One vector is turned by the same rotation once a step. Each row is the vector after some number of steps, and that number follows the row.
The counts run from 0 to 406.
[137 102 124 155 146 105 131 107 144 179 169 155 138 144 125 108 128 139
 156 103  99 126 108 135 181  67 113 121  91  88 152  95 133 122]
288
[150 111  97 122 138  91 170 143  92 123 132 111 150 120 116  94 132 151
 109 138 109 129 145 113 117 139 149  79 145 130 173 180  93  63]
402
[158 150 143 119 107 130 109  94  85 166 136 130 157 127  95 105 162 134
 113 121 120 168  99  75 132 129 100 113  89 116 122  77 129  88]
309
[165  82  68 130 140 124 154  84 115 121 131  78 125 118 119 144 130 125
 171 122 136 138 102 119 154 144 153 107 156 123 176 125  85 118]
375
[187  95 106 163 174  85 110 135 111 142 123 118  94 103 112 117 137 134
 159 115 139 150 147 186 157 115 121  89 133 133 138 131 110  96]
232
[144  99  86 108  88 131 174 133 116 117 141 100 151 108 126  94 126 107
 145  92 131 165 141  73 125 159 116 126 152 145 172  83 113  97]
356
[153 107  64 142  84 136 154 117 156 134 133 114 127 127 149 129 109 120
 151 149 101 131 120 116 137 134  96 119 105 106 186  55 125 106]
136
[153  72  71 150 140 138 162  92 132 125 127 121 118 112 114 161 117 118
 155 162 114 131  96 110 157 134 153  88 112 103 171 118  90 134]
378
[144 113 102 132 121 123 158 137  92 141 120 144 141  97  98 115 110 141
  97 163  94 112 130  89 132 112 161  50  91 128 157 157 118  93]
397
[176  95  88 136 143 101 160 135 105 108 147  89 135 131 111 114 117 148
  89 134 122 105 114 147 115 127 148  90 154 119 161 144 107  53]
178
[120 123 151 136 132  77 140 109  95 163 143 129 145 120 116  71 147 137
 155  68 134 165 121  98 184 113 139 117 122 112 139 127 118  95]
69
[ 92 111 147 138 166  88 124  85 111 123 154 153 125 102 108  75 120 109
 164  87 129 137  99  95 153 104 119 117  82 133 159  99 144 130]
58
[134 135 152 130 110 103 108  97 113 166 149 157 159 147  86 103 158 114
 147 106 105 165 120  64 145 135 109 110  95  97 150  91 140 113]
300
[132 116 134 119 174 103 113 112 103  94 141 126 104 142 151  63 121 132
 158  90 118 157  95 108 118 111  92 137  91 106 166  95 146 102]
274
[144 123 109 141 179 106 131 152  98 125 135 178 138 109  95 105 150 133
 151 129 123 139 195 139 118  78 118 121  92 133 148 105  82 111]
251
[146 101 100 140 117 119 164 100  89 102 107 108 163 136  72 150 151 141
 154 105 135 126 124  86 124 154 164 103 145 109 177 127  98 104]
159
[ 93 124  86 156 149 150 116 104  66 169 151 127 116 140  88 116 153 108
 150 168 104 145 101  84 128 116 103 137 106 111 149 102 141 115]
102
[140 105 125 144 183  97 141 118 139 118 157 145 131 137 167  99 123 143
 149 101 129 138 109 149 146  72  95 136  94  92 161  79 114  98]
278
[ 93 125  89 157 166 135 140 114  60 154 154 113 144 146 101 123 168 113
 163 134 135 149 126  86 125 123 103 152 152 115 164 112 131  95]
105
[158 123 110 101 153 122 118 109 108 106 145 143  93  98 121  44 134 135
 126 140  89 138 105 129 118  85 105 118  71 153 136 122 118 111]
39
[122  86  74 157 108 160 186 148 110 162 167 148 150 116 100 118 129 107
 128 135 115 115 128 104 155  85 116 129 130 134 145  88 149  99]
342
[139 108 127 150 167  87 132 102 131 163 169 130 147 143 134 101 136 140
 165  78 127 124 113 148 174  70 110 136 121 101 163 101 125 108]
286
[127  85  75 138  90 140 203 152 120 141 157 128 160 126 117 106 142 116
 147 112 117 143 153  97 147 119 125 134 162 130 156 102 123  94]
349
[115  61  96 152 140  82 158 131 112 139 152 121 156 102  87 123 121 170
 142  83 109 138 143 137 108 130 121  97 137 171 117 134  91 120]
205
[152 120  81 122  91 136 120  88 129 129 129  85 127 120 123 116 107 108
 162 117 119 124 112 102 125 152  99 117 121 130 205  62 138 114]
139
[153 113 124 132 118 127 141 112  80  85  99 118 151 117  81 137 122 132
 111 120 133 126 109  68 106 158 158  76 109 115 168 114 129  84]
166
[157  85  83 136 127 115 134 130 125 114 152 110 104 134  96 107  95 129
  85 168  78 104  98 127 104 135 133  78 108 117 154 141 139  79]
182
[163  72  65 147 144 131 166  96 133 122 131 110 124 115 118 162 124 125
 163 150 122 134 103 122 161 129 155  95 126 105 170 120  80 129]
377
[174  84 112 166 153  96 110 140 126 131 104 141  90  82 129 128 107 134
 134 133 122 163 123 159 142 129 107  66  81 130 115  93 124 104]
226
[182  95 127 132 173 111 123 133  82 133 133 148 121 112  72 113 163 128
 165 102 125 143 157 121 144 115 144  73 149 156 151 157 140 114]
15
[121  95  86 126  93 152 165 138  88 147 159 117 140 119  85  87 133 100
 147 100 113 135 131  71 138 124 123 129 154 151 164 110 166 103]
346
[149 103 109 142 108 136 158 117  98  93  99 144 149 123  84 152 118 133
 113 147 113 125 111  73 115 143 163  74  89  99 160 102 114  97]
164
[132 123 141 145 113 102 128 107 138 177 155 177 155 151  99 117 154 124
 148 125  96 160 124  84 157 109 114 108  82  83 141  88 126 121]
298
[114 123  91 141  91 164 155 148  72 154 118 124 138 111 136  96 111 137
 125 115 107 138 109  75 130 109  98 117 111 129 153  81 175  85]
120
[106 117  74 167 153 150 132 108  85 180 156 135 125 141 102 135 155 119
 142 182 104 139 106 109 141  99 107 143 106  97 132  99 109 107]
100
[132 117 141 136 127 102 102  91 119 178 162 143 131 150  96  89 134 123
 167  86  96 139 100  96 166 103 115 116  94 100 161 109 161 129]
291
[149 109  99 113 183  96 147 104 113 105 162 123 108 120 133  50 157 145
 157 112 115 141 114 154 129  88 108 147 120 145 149 136  92 105]
43
[117 100 113 125 165 107 127  89 125 103 158 149  84 120 116  56 135 116
 162 133  91 141  85 120 131  99 106 134  77 131 151 121 131 136]
48
[142 139  95 153 150 129 108  97 105 189 154 120 124 119 125 122 142 116
 111 176 121 151 109 125 154  99  99 129  88 100 124  76  91  88]
91
[153 147  99 146 158 108 117 103 105 181 158 106 140 126 135 121 154 120
 121 153 147 160 125 139 155 108 100 135 116 102 133  83  73  73]
89
[176  83 112 166 156  90 127 147 128 126 109 140 100  85 138 130 115 143
 134 129 132 164 131 165 145 128 105  69  93 131 113  93 108  98]
225
[153 134 136 139 123 108 146 111 116 170 148 161 187 140 113 130 172 137
 124 123 132 168 134 104 147 116 106 117 100  94 126  73  88  87]
305
[168 105  84  96  99 141 139  94 110 120 125  74 130  90 131 105 103 120
 138  96 133 154 104  89 128 152 118 111 129 156 162  81 108 108]
364
[106  74 107 137 137  84 130 117  98 134 155 111 147 100  72 106 110 152
 138  79 107 128 130 119  92 142 118  93 134 187 132 136 117 126]
203
[140 101  66 145  74 146 177 151 119 152 123 123 126 133 157 103 115 142
 137 138  90 147 117 109 145 112  97 122 115 103 163  84 147  87]
127
